Read these off the row that follows.
1) Report the third entry from the right.
2) Report the entry just left of the smallest entry.
3) Report the entry just left of -10.
4) Report the 2nd entry from the end.
[-4, -20, -56, -21, 59, -10, 105, 16]
1) -10
2) -20
3) 59
4) 105

Read these off the array that follows.
1) Find the top entry of the column that holds the smallest entry.
2) Find the smallest entry.
3) Find the entry in the bottom-right corner.
4) Find the entry directly above -0.386.
5) Find the entry just left of -0.344.
6) Find the smallest entry in the last row.
7) Find the entry directly below -0.073.
8) Find the entry directly above -0.526.
 0.088  -0.659   0.016  -0.178  -0.344  -0.922  -1.346  -0.330  -0.046  -0.700  -0.787  -1.089  -0.377
 1.926   0.339  -0.508   0.505   0.918   0.212  -1.970  -0.938   0.589  -0.073  -0.084  -2.790   0.350
 0.347  -0.526  -0.602   0.031  -0.278  -1.096  -1.386  -0.659   0.109  -0.643  -0.481  -1.176  -0.273
 0.781  -0.254  -1.001  -0.497  -0.341  -1.311  -1.113  -0.386   0.768  -0.972  -0.945  -0.691  -0.558
1) -1.089
2) -2.790
3) -0.558
4) -0.659
5) -0.178
6) -1.311
7) -0.643
8) 0.339

Questions about the grid below.
1) What is the entry just left of 3665?
2) What is the entry just left of 3557?
3) What is the first entry on the main diagonal?
4) What is the 3rd entry from the end, reading row by row?
5) What is the smallest entry in the last row?
6) What is the smallest entry in the first row?
7) What is the second-last entry, reading row by row?
8) What is the entry just left of the centre entry?
5031  5249  8142  4514  4926  5570  5663  4612  5739  6506  8018  2782  5143
3627  4038  6034  5094  3993  3614  5017  4388  6200  7921  5306  3628  3863
3751  4387  5720  5275  3875  3356  4997  4308  6149  7722  5476  3665  3677
5752  5792  3051  6847  5705  4817  5086  5405  5261  4726  4079  8783  5434
7360  6932  4118  5434  7164  7400  6033  6909  4753  3054  5053  6803  7159
5238  4198  8503  4123  6143  7724  6031  6909  5746  6048  5283  3557  7051
6132  5850  3153  6453  6135  5500  5204  6040  5131  4311  4075  8916  5875
1) 5476
2) 5283
3) 5031
4) 4075
5) 3153
6) 2782
7) 8916
8) 4817

Read these off the table that follows.
1) Give the entry just right of 1.897.
2) Give the first entry in reading order.
3) Give the entry just right of -1.022.
4) Give the entry just left of -1.022.
5) Give the entry just right of the centre entry.
6) Give the entry just left of -1.481.
7) Give the entry just right of -1.996.
[[-0.442 -2.191 -1.640 -1.343  0.764 -1.444  0.293 -1.604 -1.022 -1.567
  -0.264 -0.849 -2.365 -2.143 -1.614]
 [-0.806  1.104 -1.302  0.269 -1.230  0.230 -2.803 -0.660 -1.514  0.853
  -1.546 -1.271  1.569  0.505 -0.592]
 [-1.269 -0.499 -0.385 -0.780 -2.055 -1.386 -0.891 -0.157 -0.465 -0.786
  -0.813 -0.812 -0.726 -0.378 -0.848]
 [-0.177 -1.656 -1.784 -0.968  0.489 -1.386 -0.436 -1.352 -1.350 -1.020
  -0.493 -0.867 -1.381 -1.922 -1.519]
 [-1.104 -0.143 -0.578 -0.780 -2.055 -1.386 -0.800  0.220 -0.563 -0.474
  -0.630 -1.014 -0.398 -0.745 -1.135]
 [-1.236 -0.944 -0.626 -1.080 -1.092 -0.809 -1.619 -1.604 -0.793 -0.942
  -1.591 -0.959 -1.053 -0.745 -0.528]
 [-1.335 -1.834  0.001 -1.268 -1.711 -1.732  0.475  0.094 -0.334 -1.801
  -0.355 -0.775 -2.037 -1.407 -0.911]
 [-1.269  0.303 -0.337 -0.481 -1.780 -0.578 -1.984 -0.472 -0.989 -0.318
  -1.317 -0.959  0.804  0.358 -0.624]
 [-1.435 -2.280 -0.240 -1.455 -1.230 -1.386  0.020 -1.793 -0.432 -2.581
  -1.317 -0.573 -2.692 -1.481 -0.975]
 [-0.574 -0.410 -1.688 -0.930 -0.749 -0.693 -1.802 -1.038 -1.350 -0.474
  -1.179 -1.308 -0.398 -0.892 -1.007]
 [-0.375 -1.656 -1.784 -1.230 -0.336 -1.617  0.293 -1.101 -0.858 -1.489
  -0.172 -0.996 -1.928 -1.996 -1.487]
 [-0.508  1.282 -1.302 -0.068 -1.574  0.173 -2.530  0.031 -1.612  1.321
  -1.179 -1.455  1.897  0.505 -0.880]
 [-1.302 -0.677 -0.868 -0.818 -0.405  0.519 -2.803 -2.359 -1.350 -0.942
  -2.232 -1.198 -0.179  0.284 -0.145]]
1) 0.505
2) -0.442
3) -1.567
4) -1.604
5) -0.334
6) -2.692
7) -1.487
